In the data rows, the value 128 means zero.
Here are some points:
[134 149 145 138 161 153 104 151 136 108 131  99 142 120  93 177]
[ 86 129 120 122 115 120 107 118 108 108 110  87 127 116 103 102]
[164 109 104 136 146 144 104 169 123 135 136 121 147  41 117 185]
[144 103  90  93 131 133 103 156  90 131 140 178  99 229 181 102]
[148 107 110 131 137 142  81 153 110 134 129 120 139 116 114 149]
[170 253 208 154  95 207 211 104 221 164 131  77 162 191 215 125]
[151  77  94 136 103 114  88 115 124 176 121 152 144 150 103 102]
[ 85 147 150 120 109 131 133 109 115 107 107  85 131 107 113 105]
[ 97  62  85 114 120  73  88 113  92 121 121 139 118 144 109  80]
[ 96 164  86 136 168 150 155 125 128  82 145 204  99 229 145 131]
[ 94 123 145 118 113 116 125 116 100 110 106  95 125  78 103 105]
[154 118  94 110 135 137 107 156 104 128 135 164 115 172 161 130]
[116 136 137 133 138 122 162 106 160 118 142 136 123 171 127 135]
[103 122 119 124 108 117  83 124 103 116 110  90 137  42  90 119]
[122 108 158 131 130 113 175 105 114 130 124 143 119  77 106 131]
[131 119  93 105 143 125 113 152  99 114 139 182  94 217 173 102]
[103 112 118 124 124 105 104 121 117 113 121 108 129  76  93 128]
[117 117 168 122 129 118 159 120  92 125 110 124 115  95 104 124]
[ 98 125 103 137 185 128 153 118 148 102 158 188 108 227 107 170]
[203 135 160 116 175 159 186 205 185 143 175 186 101 231 230 196]
[165  91  95 146  98 121  91 109 133 184 118 160 153 147 100 113]
[180 120 177 148 174 132 235 127 199 148 180 163 126  68 153 195]
[108 118 112 122 109 115  74 129 101 121 112  92 138  30  91 117]
[150  99 107 136 117 119 123 116 131 153 130 137 135  80 104 127]
[ 85 103 122 117 108  85 113 107 112 108 118 109 123  95 106  93]
[107 175 138 134 117 158 100 127 127 122 101  67 148 114 106 129]
[ 80 159 145 121 109 142 123 113 119 112 103  66 135 105 116 103]
[146 176 155 138 190 179  78 191 141  95 137  79 144 157  92 216]
[174 142 122 112 145 170 125 178 131 141 147 163 119 225 184 154]
[191 165 142 125 132 192 158 167 156 165 146 177 131 247 216 154]
[ 97  98 136 123 128  85 148 113 128 107 132 115 120  51 110 122]
[147  93  93 123 121 143  86 139  90 154 132 150 130 201 135 116]
[138 103 163 132 182 101 165 143 166 138 154 155 118 187 108 189]
[150 145 167 146 140 148 201  98 171 143 145 134 132  86 135 150]
[102 119 131 118 109 114 116 115 107 115 108 102 126  70 105 114]
[111  95 160 122 122  98 160 116  91 122 115 130 111  60  96 120]
[103 200 149 141 104 169 120 112 142 128  96  64 152 137 126 114]
[ 97 143 171 120 116 142 152 111 110 117 106  97 122 132 122 109]
[146 145 113 105 145 141 124 170 124 110 142 190  90 225 193 120]
[108 144 150 124 129 130 147 130 112 108 117 129 113 138 133 112]
[ 99 184 143 134 109 161 109 117 129 122  95  63 148 121 109 117]
[100  97 106 114 130  77 119 130 117 102 129 151 107 146 130 110]
[ 96 160 137 121 120 147 139 108 127 103 112 110 124 160 132 101]
[ 84  81  84 110 138  85 111 120 101 100 130 155 109 169 110 100]
[103 146 123 131 111 138  98 117 118 125 102  85 139 130 110 106]
[155 127 123 137 153 144  87 172 125 124 131 101 142  60 101 182]
[180  89 130 134 171 145 115 200 144 132 157 119 143  60 140 208]
[121 154 122 134 125 146  78 142 114 114 115  77 147  88  94 148]
[125 143 114 134 121 140  76 140 114 120 116  87 145  70  95 145]
[166 115  90 149  84 137 100 114 129 180 121 151 155 112  98 114]
[105 101  91 110 120 113  90 124  88 118 123 130 119 167 129  90]
[ 80  78 104 113 129  58 116 109 106 106 128 139 116 114  99 103]
[166 118 161 151 154 132 226  97 159 145 161 173 121  42 124 174]
[ 86 158 155 119 103 146 132 108 124 115 105  78 133 117 117 103]
[ 82  88 116 111 108  67 109 114 104 102 118 110 117  56  96  83]
[137 163 113 127 156 144 139 157 124 116 141 202  91 225 184 116]
[117 222 147 148 102 187 125 105 162 142  92  84 163 150 132 111]
[155  72  92 140 111 124  85 123 112 176 124 157 146 155 110 116]
[126  96 134 133 156  86 173 109 158 117 150 148 122 106 109 158]
[157 101 130 129 154 132  95 175 131 121 137 103 133  69 116 183]
[130 166 195 119 114 170 178 104 118 147 110 126 126 179 138 116]
[110  93 123 127 122  91 117 114 119 116 127 118 128  68  99 118]
[119 165 117 138 121 155  97 122 127 132 110 105 148 152 117 117]
[119 159 190 123 120 164 173 112 109 143 104 117 128 167 133 114]
[ 95 141 129 125 112 124  98 118 115 108 105  70 136  75  93 112]
[140 121 141 137 176 118 192 122 169 117 164 157 116 134 132 180]
[132 103 141 134 142  98 187  95 141 122 145 147 119  56 109 142]
[110 141 129 129 122 134  96 135 109 111 114  87 138  80  95 136]
[192 121 115  99 137 160 142 184 129 152 155 195 104 255 225 140]
[178 255 214 153 111 206 224 115 230 169 145  85 166 193 235 142]
[143 245 175 155  75 195 170  77 194 150 108  77 163 171 177  95]
[162  46  82 129 119 135  94 134  83 178 134 186 131 236 145 105]
[119  61  77 121 111  84  69 121  93 134 126 141 127 143 105  80]
[142 161 130 135 166 137 168 147 149 111 148 184  98 187 168 138]
[129 167 202 119 121 177 185 111 108 152 109 133 124 190 145 127]
[145 181 133 135 156 146 152 173 137 105 134 202  81 234 196 131]
[166 115  74 151 105 138 100 131 126 170 123 133 154  73 101 139]
[115  85 100 107 119  88 102 130 104 116 126 143 112 142 132  96]
[140  58  58 112 122 119  73 130  71 149 133 168 119 208 142  87]
[169 150 127 116 129 177 141 164 139 157 140 165 123 229 194 140]
[196 255 227 158 121 215 236 130 244 173 156  91 156 203 246 159]
[152 138 128 133 157 153  82 170 125 111 129  93 141  90 100 183]
[ 79  79  98 113 133  70 119 110 104 105 135 149 109 147 101 111]
[ 82 109 144 115 115 100 126 117 101 100 111  98 125  58 102 100]
[103  91 125 129 144  70 156 107 138 112 144 141 112 119 100 137]
[ 82  74 108 116 109  58 105 113  99 111 116 118 117  80  99  81]
[ 99 109 105 131 174 113 146 114 144 104 155 177 109 203 100 157]
[123 110 139 128 152  99 169 127 152 124 157 145 121 138 140 149]
Here are 40 more points, each followed by its number:
[142  61  76 115 122 119  85 135  75 155 131 177 119 215 143  90] 0
[144  93  81 131  96 114  80 120 114 158 116 125 140  91  95 104] 1
[199 255 225 172 125 213 224 133 255 188 142  86 182 182 241 156] 2
[158  59  78 118 122 133  88 141  73 170 134 187 123 232 153  94] 3
[229 255 255 163 159 219 255 161 255 190 178  94 164 211 255 208] 4
[ 74  88 117 117 116  72 119 108 107 103 116 114 121  55  94  89] 5
[111 101  71 102 134 104  97 131  79 106 130 166 100 201 144  90] 6
[105 117 112 126 107 111  77 129 107 112 111  87 136  36  89 114] 7
[132 184 114 132 165 150 150 158 131 101 139 202  86 229 180 117] 8
[ 91 177 151 133 101 159 118 105 135 116  99  48 139 121 116 102] 9
[132 100 113 114 119 113 114 140 109 131 126 138 124 131 139 105] 10
[ 89 181 157 132  98 160 133 106 138 113  95  62 137 128 128  94] 11
[136  91  79 131  97 114  75 120 109 153 117 132 146  93 101 105] 12
[ 97  95  99 116 131  91  95 124 102 109 127 134 119 123 103 112] 13
[150 160 117 140 136 142 135 156 135 128 128 185 105 193 165 128] 14
[128 108 102 136 115 122  98 135 112 134 119 112 138  36  98 133] 15
[ 89  85 122 117 113  77 121 111  97 109 115 123 116  68  93  93] 16
[178 255 212 156 130 196 208 136 233 166 143  69 166 171 224 163] 17
[113 139 169 118 116 135 159 105 113 134 112 125 123 149 124 109] 18
[ 83  75 109 115 136  57 131 102 113 101 136 136 111 124  98 118] 19
[122  95 143 138 132  98 179  96 123 124 134 149 119  39 100 132] 20
[ 82  78 104 114 126  52 120 110 113 104 131 134 116 107  99 108] 21
[ 99 141 127 130 123 124 102 125 115 115 112  84 137  88  97 122] 22
[120 150 168 129 132 132 159 116 159 127 124  95 135 142 134 134] 23
[170 102 152 138 169 121 182 143 171 137 163 135 132  80 138 193] 24
[ 78 123 152 112 112 113 123 114 101 108 104  94 127  86 101 102] 25
[107 115 150 129 121 113 147 115 102 119 116 115 120  64  99 114] 26
[129  90  89 126  99 107  68 125 106 146 115 126 142  80  95 100] 27
[140  98  94 119 112 116  85 137 103 136 122 136 126 116 124 112] 28
[ 81  74 102 114 129  62 124 110 114  99 132 140 115 128  96 112] 29
[ 98 121 130 120 110  91 135 100 133 114 124 121 127 132 126 101] 30
[133 123 102 129 121 129  72 139 107 126 118  99 139  35  97 136] 31
[123 215 148 144 144 199 116 135 149 125 115  97 156 163 112 158] 32
[137 114 157 133 153 111 177 119 161 124 146 119 125  86 126 164] 33
[107 113 135 121 124 117 124 131 104 113 119 106 125  58 100 128] 34
[ 86 145 109 131 145 136 141 110 128  99 136 147 114 191 123 123] 35
[106 101 120 133 179 101 152 119 155 114 161 174 108 197  94 167] 36
[113 162 131 130 122 152  85 131 118 119 109  72 142  96  96 139] 37
[170 110 111 136 157 149 107 181 133 138 142 115 149  41 125 191] 38
[107  74  93 120 105  76  78 114 100 126 120 117 126  93  95  87] 39
Which three of these numbered points are nearest to each point below, ignoring the 2 directions in which the first points spread most? Their numbers follow each, nearest first.
[148 130 125 134 146 148  80 163 122 119 127  94 142  73 101 174] > 31 38 15
[190  92 120 141 166 155 128 193 148 140 155 126 147  56 145 214] > 38 24 4
[105 190 143 139 106 168 115 107 137 121  99  65 150 134 118 111] > 9 11 6
[ 95  67  86 113 120  69  90 117  95 114 124 148 113 145 112  87] > 30 39 13
[112 123 116 123 116 117  82 129 109 122 109  90 135  43  93 124] > 7 28 31
[138  66  86 116 116 116  90 132  81 153 129 164 124 183 136  91] > 0 3 39
[159 106 156 140 174 117 175 146 174 126 161 131 132  92 134 195] > 24 33 4
[147  93 157 137 205  90 169 151 200 142 176 171 120 217 110 216] > 36 33 24
[121  82 110 122 128  82 115 120 129 126 132 130 128 112 108 114] > 23 39 17
[ 86 100 132 115 114  91 128 116  99 107 115 113 119  72  97  99] > 16 5 26
[164 110 123 137 151 151 114 175 139 131 140 109 145  65 129 189] > 38 31 15
[154 120 108 138 142 145  86 166 124 127 134 110 146  39 103 171] > 38 31 15
[168  70 103 148 105 119  92 113 131 189 122 164 156 178 106 110] > 1 12 3
[122 209 172 143 108 175 150 114 171 136 113  58 149 143 156 121] > 9 11 6
[145 168 135 134 171 151 139 172 141 107 145 177 102 188 170 151] > 14 34 8
[ 89 139 156 117 114 125 137 110 104 116 104  96 127 109 113 107] > 25 18 6
[162 166 132 125 152 154 153 179 139 121 144 201  89 245 210 139] > 14 34 7
[ 91 147 109 135 153 133 135 120 132 105 136 151 119 186 109 140] > 35 13 22
[200  59 136 137 165 147 146 198 159 155 163 145 138 104 172 201] > 38 24 4
[127  93  85 129  96 105  72 125 111 143 118 121 137  73  98 108] > 27 12 1
[115 152 129 127 101 153 119 111 120 134 111  94 140 163 133  91] > 9 11 6
[117  99 156 130 125 103 162 114  97 124 122 139 114  49  98 117] > 26 20 16
[129 100 157 140 136 101 183 104 112 136 133 155 111  32  96 126] > 20 26 33
[112 170 138 135 124 159  93 130 127 121 102  72 145 106 103 135] > 37 22 32
[147  89 109 113 133 108 108 152 121 135 138 157 111 177 163 121] > 10 17 39
[ 80  81  97 114 134  71 120 114 110  99 132 147 113 142 100 111] > 29 21 19
[130 144 185 124 119 151 177 108 114 144 113 134 121 141 126 119] > 18 26 16
[ 91 112 127 119 133 103 143 107 115 117 126 147 113 162 111 118] > 29 23 19
[202 235 209 154 145 191 214 154 230 174 161  98 158 157 230 186] > 4 17 15
[ 92 101 104 129 160  95 148 114 138 102 154 165 109 178  97 147] > 36 19 29
[ 91  97 114 117 125  83 125 114 105  98 125 143 111 110 118 101] > 5 16 21
[127 102 150 139 136 106 180 100 129 128 140 156 113  43 101 133] > 20 33 26
[ 90 127 159 118 116 119 142 111  99 109 107  95 124  98 106 105] > 25 18 16
[134 100 159 144 134 112 183 109 114 135 132 160 116  33  97 136] > 20 33 26
[171 120  72 148  99 143 100 129 130 178 122 144 162  78 103 138] > 1 12 27
[100  70  76 112 127  84  94 125  84 111 130 156 110 162 118  92] > 13 6 30
[182 121 164 138 163 147 210 139 168 150 167 177 118 119 168 180] > 24 20 33
[ 98 136 160 117 114 130 137 116 104 118 104  96 126 111 109 113] > 25 18 13
[104  93 130 123 134  77 155  97 128 105 137 134 113  67  96 121] > 19 33 21
[ 79  86 123 121 118  65 130 102 108 100 121 126 119  66  98 103] > 5 21 16
[166 100 120 146 118 119 131 110 145 178 130 162 147 135 100 131] > 1 12 27
[105  72  88 116 105  77  80 114  99 123 116 125 128 107  98  78] > 39 10 17
[138  93 145 131 158  93 176 120 160 125 152 137 120 100 127 159] > 33 24 20
[133  64  55 108 123 111  75 136  69 147 133 167 122 197 137  90] > 0 3 28
[211  50 169 121 199 141 145 230 170 125 174 122 129  86 184 245] > 38 24 4
[173 239 195 155 148 186 215 139 230 158 159 108 153 198 224 173] > 17 13 23
[214 255 241 166 140 214 246 149 255 187 162  75 175 191 255 189] > 4 2 17
[136 243 138 158 141 218 115 129 159 146 107 111 175 178 119 165] > 32 37 22
[124  73  78 120 121 100  77 128  95 137 124 146 129 125 109  97] > 28 27 39
[115 143 142 136 130 130 125 122 138 118 121  89 137  98 112 146] > 13 22 23
